In the rows, 128 means zero.
One turn moves each row of this set onto another row. After a few examples, where does it send each row asked below?
j_832: [122 145 134 156  92 147 123 150 149  96 144 107]
j_191: [120 133 112 113 152 139 123 151 129 119 156 120]
j_367: [146 133 151 129 136 134 153  96 128 148 145 101]
j_195: [116 152  91 149 104 137 126 142 150 127 171 143]
j_295: [120 131 115 135 119 136 153 109 149 160 175 128]
j_95: [149 146  98 147 101 122 123 115 106 142 150  92]
j_507: [123 154 149 117 126 152 131 113 153 105 164 146]
j_47: [142 141 112 173 129 125 147 151 132 145 129 104]
j_490: [139 167 115 152 111 139 108 150 130  92 137 125]
j_575: [139 114 133 140 124 121 106 140 130 133 130 140]
j_122: [135 167 139 170 126 130 143 125 160 113 121 104]
j_514: [138 153 121 112  99 140 115  91 120 117 170 118]
j_913: [118 130 103 143 105 117 134 120 164 104 160 133]
j_500: [144 179 128 159  98 145 157  97 142 126 158 107]
j_907: [155 161 131 131 146 142 138 111 108 159 147 118]
j_63: [126 146 143 156 145 143 150 150 161 121 138 136]
j_327: [142 157 133 139 112 133 123 126 164 111 129 158]
j_431: [132 130 109 126 121 143 133 122 102 144 180 105]
j_916: [146 165 152 149 118 163 126 144 115 132 135  97]
j_962: [153 142 143 170  90 124 127 107 139 137 131 132]
j_888: [138 140 102 127 139 114 143  95 139 142 163 140]
j_707: [129 151 126 161 132 134 150 123 122 135 154  71]
j_568: [140 134 114 111 109 143 115 125 127 128 166 158]
j_860: [122 174 109 125 136 154 154 124 135 116 174  99]
j_465: [157 156 151 140 131 136 125 122 115 105 121 100]

j_860 turns into j_191
j_195 turns into j_490
j_907 turns into j_888
Now find these:
j_95 turns into j_514
j_568 turns into j_327

One turn moves each row of this set onto another row. After a few examples, where does it send each row asked below?
j_823: [125 149 133 174 160 149 142 162 103 130 119 124 142  84 163 126 143 166
 128 175 144 169 106 139 115 161]
j_551: [131 144 117 150 161 101 132  99  87 130 132 118 140  83 185 116 132 120
  72 160 120 145 153 148 118 158]
j_786: [107 146  97 145 149  93 119 132 100 160 150 106 138  95 159 144 144 112
 114 152 134 162 122 142 140 127]
j_752: [128 159 141 153 159 156 107 129  98 110 112 133 120  74 130 113 117 160
 125 181 155 162 107 100 106 147]
j_198: [123 139 152 137 160 163 101 144  85 143 109  95 128  66 146  94 125 154
  80 124 124 176 134 125 129 154]
j_19: [131 141 114 181 145 126 135 133  98 148 133 108 144  98 134 147 123 118
  83 189 136 136 126  65 120 141]
j_682: [120 147 104 156 155 142 142 153 103 141 136 138 144 103 130 136 126 136
 102 189 138 128 129  69 130 147]
j_674: [134 149 143 149 145 133 115 152  85 159 146  67 153 109 143 114 143 128
  96 209 153 171 151 120 113 159]
j_261: [109 130 127 180 147 123 151 169 104 157 136 126 146 107 149 132 131 123
  87 191 142 148 126  80 127 151]
j_765: [123 152 116 150 159  80 159 142  91 150 130  88 151  95 154 113 143 179
  96 183 128 170 143  84 128 150]
j_387: [126 143 130 125 166 107 129 129  91 132 143 153 131  84 190  94 127 130
  83 166 140 158 145 143 133 163]
j_953: [128 123 165 148 146  96  99 141  86 166 142 103 132  69 169 116 130 142
 111 123 121 140 115 119 141 150]
j_152: [119 161 133 138 150 148 125 151  87 145 143  86 153 120 135 109 145 142
 111 205 155 152 165 122 108 157]
j_852: [120 148 125 146 156  76 140 126  89 145 124  82 139  86 137 110 132 169
  85 187 122 173 142  69 124 144]
j_882: [103 131 151 179 148 133 108 124  99 123 102  99 120  65 119 123 129 138
  98 183 115 178 110 114 105 148]
j_593: [138 148 139 149 158 163 103 126  82 138 122  83 131  72 153 111 132 155
  77 117 124 172 142 124 123 143]
j_346: [127 148 113 114 170 117 118 105  89 121 112 141 134  72 161  98 117 130
  89 169 119 131 145 136 126 168]
j_756: [106 127 172 133 150 106 101 146  89 155 135 127 124  78 160  99 124 150
 121 123 131 131 124 113 137 149]
j_281: [ 82 137 123 143 142  88  99 114  97 151 122 102 122  88 134 124 124  96
 101 160 133 158 125 122 125 125]
j_904: [134 151 128 134 148 141 103 137  84 152 134  64 151  97 116 119 139 128
 100 212 132 158 150 114 115 160]
j_559: [117 150 139 119 152 147 106 157  88 149 138  91 143 103 116 100 138 137
 107 215 144 164 152 113 121 161]
j_398: [121 128 124 159 150 127 128 161 103 156 115 123 143  85 126 127 114 119
  90 201 132 142 110  67 133 159]
j_668: [120 157 105 127 156 106 122 149  99 159 121 125 147  95 171 122 124 123
 136 159 167 142 108 138 137 147]
j_196: [120 137 142 137 151 113  95 113  85 145 135 106 129  72 142 124 130 150
 120 118 105 113 132 112 133 141]
j_624: [117 152 126 131 161  86 140 133  90 140 104  95 143  84 131  96 122 176
 100 191 131 158 138  66 123 154]
j_132: [135 133 135 128 160  95 103 105  87 135 128 126 125  63 168  99 114 110
  65 174 122 163 134 129 130 163]
j_891: [102 156 122 123 151 106  99 118  94 142 101 122 129  89 142 109 104 109
 126 163 169 134 117 112 120 136]
j_884: [128 155 139 137 162 174 110 136  85 133 119 104 130  79 153 101 131 166
  89 115 134 163 146 125 123 146]
j_686: [127 160 119 131 165  90 153 146  91 143 121 105 148  94 150 100 130 187
 107 186 143 161 139  74 128 154]
j_248: [127 146 147 150 150 114 113 121  85 147 138 109 138  87 171 123 131 155
 125 111 131 108 135 120 126 143]
j_474: [127 142 152 151 158 160 115 150  86 147 120  94 134  78 168 100 134 157
  80 118 134 179 138 134 126 151]
j_247: [132 146 129 189 150 134 123 128 100 126 155 103 126  80 148 149 151 152
 100 170 126 192 115 123 115 133]

j_756 turns into j_248
j_786 turns into j_281
j_682 turns into j_261
Now find these:
j_674 turns into j_904
j_765 turns into j_852
j_132 turns into j_346
j_593 turns into j_198
j_752 turns into j_823

One turn moves each row of this set onto another row. After a few examples, where does it send each row asked below?
j_92: [141 129 154 188 109 123 156 145 126 112 144 124 146 175 121 118 164]
j_587: [118 151 136 126 113 127  98 167 101 138 153 131 113 159 145 101 177]
j_138: [161 136 117 144 121 133 103 137 115 103 133 116 113 159 137 111 170]
j_480: [116 179 108 163 120 142 134 172 100 113 150 123  98 135 127  84 173]
j_98: [131 169 134 135 128 138 135 177 110 120  80 119 156 162  97 109 175]
j_789: [123 191 141 159 111 156  97 152 132 131 108 106  96 154 124  97 167]
j_757: [104 141 140 185 116 135 162 139 112 137 147 142 151 163 105 122 148]
j_651: [121 173 125 117 120 163 112 133 127 136 113 137 133 139  98  91 178]
j_647: [143 169  97 159 149 131 129 172 124 117 110 137 157 153 107 100 169]
j_413: [111 135 145 185 107 136 161 140 115 145 162 138 135 165 126 117 179]
j_274: [115 148 145 186  96 133 165 146 123 120 166 121 136 161 129 108 170]
j_54: [138 142 138 134 138 114  97 178 105 133 117 144 142 173 122 108 163]
j_163: [139 166 146 138 125 154 118 162 120 137 113 142 107 145 110  78 213]
j_178: [ 98 186 133 133  98 152 142 173  96 124 122 107 113 141 116  95 182]
j_779: [135 148 152 190 127 165 105 159  91 128  94 121 120 161 114 113 196]
j_626: [147 130 152 186 101 118 155 143 123 130 145 141 135 178 117 114 163]
j_444: [ 98 174 122 134 130 126 113 185  97 139 135 144 137 151 115  95 152]
j_486: [140 182 139 155 121 150  92 149 146 134  93 110 120 164 122 105 173]
j_629: [110 165 128 173 112 180 109 142 107 145 120 116 134 148 127 114 209]
j_16: [129 122 156 192 119 126 155 145 109 132 140 142 137 175 113 123 162]
j_687: [123 152 137 185 105 123 165 146 121 132 141 145 152 167  99 111 142]
j_567: [119 151 138 182  89 129 164 141 123 139 166 138 131 163 122 107 167]
j_358: [138 159 152 135 126 152 109 148 103 116  97 138 103 146  90  87 162]
j_142: [145 143 149 123 100 142 116 150 109 115 109 101 117 166 132 115 194]
j_308: [105 167 130 175 121 176 107 141  92 126  98 118 140 147 100 119 160]
j_842: [115 153 140 189 112 129 168 154 124 117 144 130 160 163 106 112 150]
j_625: [124 200 136 166 126 151 106 168 138 136  92 116 116 156 113  94 171]

j_308 turns into j_629
j_486 turns into j_625
Now find these:
j_138 turns into j_647
j_842 turns into j_274
j_142 turns into j_98
j_163 turns into j_358
j_16 turns into j_757
j_444 turns into j_587
j_687 turns into j_567

One turn moves each row of this set onto another row. After a few examples, where does it send each row asked below?
j_966: [178 151 160 138 142 133 125 130 117 112 149 168 138 138  82 111 105  83
 136]
j_200: [150 116 171 159 152 127 170 119  93 124 125 115 137 146 119 143 141 110
 101]
j_609: [134 135 172 170 163 128 143 120  86 133 135 114 138 157 126 130 141 113
  93]
j_590: [186 145 154 140 144 133 112 120 110 115 137 179 135 147  83 123 114  99
 128]
j_677: [149 107 156 133 171 125 106 112 108 113 145 149 156 119 129 132 141  83
 162]
j_52: [118 117 155 105 141 121 115 153 110 140 123 138 155 122  97 128 105 147
 126]
j_116: [159  93 150 125 165 132 108 129 114 118 140 143 158 147 128 108 131  88
 163]
j_873: [124 144 157 151 135 130 127 104 132 138 144 104 121 125 106 150 116  87
 142]
j_164: [152 138 152 135 156 138 111 128 107 118 138 190 158 145  95  92 105  95
 122]
j_437: [126 120 170 124 135 124 126 164 130 131 102 120 147 127 106 116 107 140
 114]
j_331: [141 137 160 166 130 143 113 104 141 137 140 103 136 142 101 133 101  93
 123]
j_456: [124  99 158 111 145 131 108 162 119 147 103 147 148 118 105 135 122 125
 126]
j_335: [110 155 146 143 127 111 117 144 120 120 136 144 149 110 130 113 163 110
 127]
j_223: [123 135 161 150 124 123 132 117 136 136 146 106 134 129  85 150 103  94
 131]
j_710: [156 105 174 175 159 133 149 114  99 143 124 123 130 164 102 126 137  93
 111]
j_623: [168 144 151 147 151 133 119 115 117 120 146 195 138 145  82 121 123 100
 124]
j_90: [117 160 136 145 145 104 121 144 122 115 132 154 157 124 116 106 162 118
 113]
j_392: [113 139 128 160 131 120 124 156 118 121 114 142 151 123 130 101 148 106
 110]
j_835: [147 129 166 160 150 139 155 119  82 124 125 114 129 149 122 138 134 115
  90]
j_80: [125 106 154 109 134 126 109 162  97 141 114 146 147 129 103 131 115 140
 124]
j_849: [150  88 159 125 180 140 122 111 113 115 146 149 154 130 123 133 144  87
 146]

j_849 turns into j_90
j_710 turns into j_164
Now find these:
j_80 turns into j_835
j_609 turns into j_966
j_392 turns into j_331
j_335 turns into j_873
j_52 turns into j_200

One turn moves each row of this set onto another row. After a few examples, where does it send each row asked below?
j_401: [140 171 128 102 121 147 155 128 133 125 103 109 150 143 152 147 140]
j_250: [101 146 129 132 107 165 166 124 145 101 121 119 137 104 124 122 132]
j_99: [142 120 139 124 120 127 150 148 147 146 137 128 142 116 118 107 176]
j_417: [ 89 130 126 115 144 150 109 122 126 139 132  81 160 118 140 129 134]
j_863: [134 128 118 140 126 127 122 131 128 157 146  70 141 133 136 110 130]
j_40: [111 128 113 142 114 113 130 137 107 129 139  79 125  95 139 118 147]
j_608: [143 140 125 132 132 133 161  98 125 158 119 166 155 123 140 148 148]
j_43: [111 106 143 148 100 136 145  74 124 130 104 104 131 117 128 152 148]
j_272: [139 153 171 111 123 130 113 116 121 153 130 106 149  96 123 131 157]
j_678: [135 140 153 121 131 109 113 110 104 128 133 110 143  85 132 143 167]
j_473: [123 134 136 136 108 122 155  72 124 144  97 124 139 141 145 150 123]
j_664: [ 88 139 128 111 152 146 119 124 114 136 131  83 160 116 141 136 136]
j_989: [122 158 109 135 102 125 174  91 113 118 121 132 161 136 152 142 126]
j_220: [133 130 125 134 115 124 159 119 127 153 139 175 148 116 134 138 146]
j_496: [ 88 132 125 111 143 140 113 134 117 135 140  85 158 118 141 133 136]
j_910: [131 135 114 138 108 140 156  97 131 142 119 170 155 101 142 136 155]
j_81: [105 140 130 130  69 117 160 113 125 130 125 138 138 120 140 132 126]
j_804: [150 132 128 130 158 131 162 107 124 130 104 119 149 111 133 131 187]
j_449: [114 156 111 145 143 142 158 115 100 125 130  75 143  96 134 119 141]
j_976: [109 110 143 134 136 113 152 134 129 113 136 123 112 131 123 148 128]
j_376: [137 143 137 146 150 151 133  90 126 121 158 107 171  98 114 118 144]
j_206: [139 140 112 135 121 119 166 109 103 119 145 110 165 155 144 160 145]
j_30: [128 152 133 132 135 148 136 108 119 161 107  63 138 116 135 119 137]
j_927: [ 83 133 119 117 143 147 114 124 118 126 135  84 160 108 143 131 139]
j_216: [148 139 124 138 129 137 114 108 133 123 168 107 178 110 129 114 149]
j_119: [119 135 130 125  58 144 140 107 134 133 113 107 150 117 141 136 155]
j_796: [143 132 109 131 122 131 155 131 134 115 127 127 157 100 137 112 191]
j_225: [137 117 126 142 114 137 144  94 144 161 122 167 148 118 134 135 145]
j_286: [138 110 113 137 127 133 121  99 155 117 112 106 138 151 152 142 135]
j_83: [121 138 147 136 115 141 181 122 118 142 157 114 154 150 109 139 126]
j_87: [147 111 142 139 150 144 151 108 152 151 117 117 145 123 114 111 170]
j_161: [117 123 137 145 104 120 161 100 135 147 141 133 143 153 127 131 105]

j_225 turns into j_220
j_473 turns into j_161
Now find these:
j_99 turns into j_796
j_119 turns into j_206
j_376 turns into j_272
j_449 turns into j_30
j_664 turns into j_417
j_250 turns into j_401

One turn moves each row of this set onto another row. After a few examples, where does it send each row asked below?
j_414: [141 133 145 131 125 104 120  96 151 111 123 140 114 130  99 148  91 140
  80 151 143 135 117 153 129 134 121 129 111 117 143]
j_754: [126 165 156 122 123  84 106 108 112 117 121 101 100 135 164 110 108 120
 102 138 125 121 140 151 135 131 113 149 128 137 120]
j_938: [117 157 158 112 160 116 156 106 148 122 108 109 140 123 154 133 128 135
  88 150 147 127 151 138 115 156 109 103 103 123 128]
j_64: [138 144 125  98 118 109 104 135 102 159 108 109 150 136 134 161 133 135
 120 151 117 134 148 113 103 133 114 127 120  95 179]
j_139: [135 121 131 154 119  90 141  95 108 113 127 126 116 139 143 162 140 138
  95 138 132 151 144 135 139 149  83 126 123 120 105]
j_273: [140 129 116 100 132 101  88 124 105 118  96  92 141 118 119 134 111 149
 127 130 149 120 134 108 151 120 115 116 151 113 136]
j_170: [123 110 118 136  88  96  99 131 113 114 132 132 130 121 113 108 144 134
 133 151 133  92 162 124 152 133 136 119 120 133 124]
j_291: [122 123 106 109 118 138 141 146 105 142 151 129 122 122 120 120 178 138
 117 161 125  86 125 141 124 145 120 134 125 115 116]
j_654: [138 128 139 136 122 106 128 103 144 100 124 140 113 119 108 140  90 142
  78 153 144 141 119 149 135 127 123 121 119 121 130]
j_342: [136 122  86  93 130 126 119 123 125 128 109 158 116 145 126 149 113 137
  79 131 145 120 152 132 156 101 127 128 109 106 150]
j_883: [116 148  91 100 115 107  91 120 118 117 132 140 123 144 145 116 122 151
 101 125 108 148 145 117 127 105 100 123  90 133 162]
j_820: [129 117 149 110 112 106 155 113  88 136 127 130 116 154 130 186 118 115
  95 145 127 116 142 150 143 139 112 123 136 112 122]
j_403: [156 136 143 118  98 114 108 149 122 170 139 124  99  95 137 126 153 119
  99 147 153 120 150 160 132 127 116 124 136 102 136]
j_478: [136 117 104 128 135 127 106 131 128 116 139 126 138 133 159 147 166 145
 124 142 163  93 155 160 132 131  90 127 103 165 134]
j_475: [107 149 138  90 102 126 130 115 126 141 114 112 119 139 128 137  98 123
 108 155 138 109 110 160 137 153 119 132  89  82 129]
j_537: [ 89 127 129 136 150 127 122 127 111 157 127 127 149 132 112 107 145 148
 119 138 164 117 143 123 149 156 117 112 122 164 142]
j_831: [ 92 147 107 122 125 114 127 110 117 119 136  94 145 141 146 111  95 130
  87 128 134 136 111 158 133 155  94 142  94 139 139]
j_655: [120 112 127 121 126 107 154 111 124 145 132 113 157 179 123 160 109 135
 102 118 118 111 154 161 148 150 100 123 104 117 146]
j_334: [115 123 154  93 142  90 116  94 109 135 146 131 135 163 126 132  92 153
 132 112 126 115 142 155 129 137 110 121 117 136 135]
j_810: [105 123 118  92 111 136 130 158 133 149 135  96 145 118 147 103 158 126
 107 115 146 114 133 159 122 154  98 117 101 136 145]
j_561: [118 125 124 132  99  99  93 124 119 102 134 145 122 127 113 104 146 142
 130 158 138 109 164 122 152 132 135 122 125 132 124]
j_299: [145 133 149 149 115 130  85 128 107 161 139 143 115 132 127 161 144 142
 123 146 135 106 128 150 133 127 117 142 132 159 147]
j_978: [117 145 141  97  93 129 137 121 127 136 110 109 122 133 141 145 103 124
 105 154 126 103 113 158 134 145 128 131  93  82 118]
j_672: [128 155 159 110 161 118 151 102 150 116 108 108 141 131 141 148 130 125
  79 146 148 118 151 147 115 155 104 109 109 128 135]
j_189: [128 157 164 124 129  92 103 111 121 128 114 101 105 138 171 116  98 130
 110 132 130 121 138 160 138 123 118 143 122 140 122]
j_23: [127 116 101 107 118 129 137 147 100 144 158 131 132 117 130 119 169 137
 119 151 125  74 137 147 114 146 120 136 119 127 126]
j_768: [114 133 138  98 141 121 140  93  88 120 147 116 133 122 148 135 139 133
 118 141 135 150 142 136 120 160  75 116 117 113 100]
j_69: [127 123 142 129 100  94 110 128 152 136 113 137 129 110 132 133 133 150
  94 109 168 118 132 137 136 155 132 116 126 163 149]
j_581: [145 132  91  97 114 113 112 134 101 125 116 113 145 117 129 132 138 146
 108 131 101 121 142 108 110 153 111 146 132  89 155]
j_552: [120 128 102 130 129 133 109 133 124 101 140 126 143 139 156 159 167 145
 112 147 155  94 149 156 136 137  89 119 103 161 134]
j_862: [ 96 141 104 121 130 120 137 120 119 119 139 106 146 141 157 125  92 135
  78 128 129 132 114 167 127 149  99 141  93 142 145]
j_439: [ 93 110 123 135 134 115 126 134 103 151 126 128 138 122 111 114 139 145
 119 143 169 113 139 120 153 156 117 100 118 167 143]
j_26: [136 156 132 124 138 110 127 108 119 158 101 135 130 118 139 163 146 146
  81 113 127 106 135  97 116 124 135 119 124 129 132]
j_21: [125 128 132 129 115  85  83 133 135 115 153 118 128 106 152 121 144 133
 103 124 158 140 145 149 116 120 109 116 116 167 146]
j_885: [118 141 125  83 121 151 122 119 125 160  95 109 146 147 127 132 131 143
 118 106 129 112 108 113 133 112 118 124 107 132 133]
j_895: [130 106 119  87  83 107 105 153 136 143 144 134 111 116 124 121 126 114
 112 143 141 121 135 157 151 129 147 140 116 110 147]
j_912: [118 126 109 103 118 134 138 141 137 150 141 115 166 101 144 148 149 112
  83 143 174 132 159 148 137 155 114 107 110 127 151]
j_423: [128 157 124 104 148 114 112 133  98 168 119 106  93 121 150 120 146 139
 108 131 126 121 119 116 139  97 102 116 121 114 117]
j_965: [110 135 119 115 123 138 104 141 109 171 136 145 131 141 134 142 143 122
 123 173 145 118 178 151 160 150 117 129  96 112 165]
j_981: [161 118 115 119 130 123  91 136 106 119  89 100 129 139 124 155 123 140
 113 129 142 136 135 135 130 106  89 133 146 127 158]
j_848: [119 133  88 108 163  86 120 140 108 151 108 114 132 136 131 134 120 167
 101 135 157 130 139 120 131 142  97 111 121 110 174]
j_738: [144 145 137 110 142 133 141 121 117 141 145 114 126 121 135 108 107 104
  83 165 107 148 162 162 133 131 110 143 126 102 141]
j_12: [148 148 132 111 147 125 145 120 119 134 143 105 121 125 136 118 122  98
  75 164 113 135 157 162 133 135 104 149 129 104 136]
j_689: [136 122 131 107 135 110 115  97 115 139 152 121 120 145 126 105 116 147
 138 131 117 141 151 158 146 141  86 136 108  86 111]
j_679: [156 122 149 136 110 139  88 123 108 160 136 147 119 119 125 153 146 137
 133 155 144 117 141 147 130 132 108 137 128 160 149]
j_58: [127 122  91  92 166  94 119 144 109 120 103 108 121 135 163 156 150 151
 108 129 149 119 128 124 112 137 101 137 122 120 147]
j_5: [135 150  92 117 131 140 112 120 104 116 123 114 146 114 139 142 134 119
  73 135 127 136 174 118 147 105  92 101 117 116 140]
j_364: [116 124 119 122 115 130 116 138 112 176 132 145 130 129 136 141 152 127
 129 176 148 126 171 138 152 158 112 120  88 119 165]

j_912 turns into j_403
j_820 turns into j_139
j_965 turns into j_299
Now find these:
j_439 turns into j_364
j_831 turns into j_475
j_981 turns into j_58
j_883 turns into j_885
j_938 turns into j_738

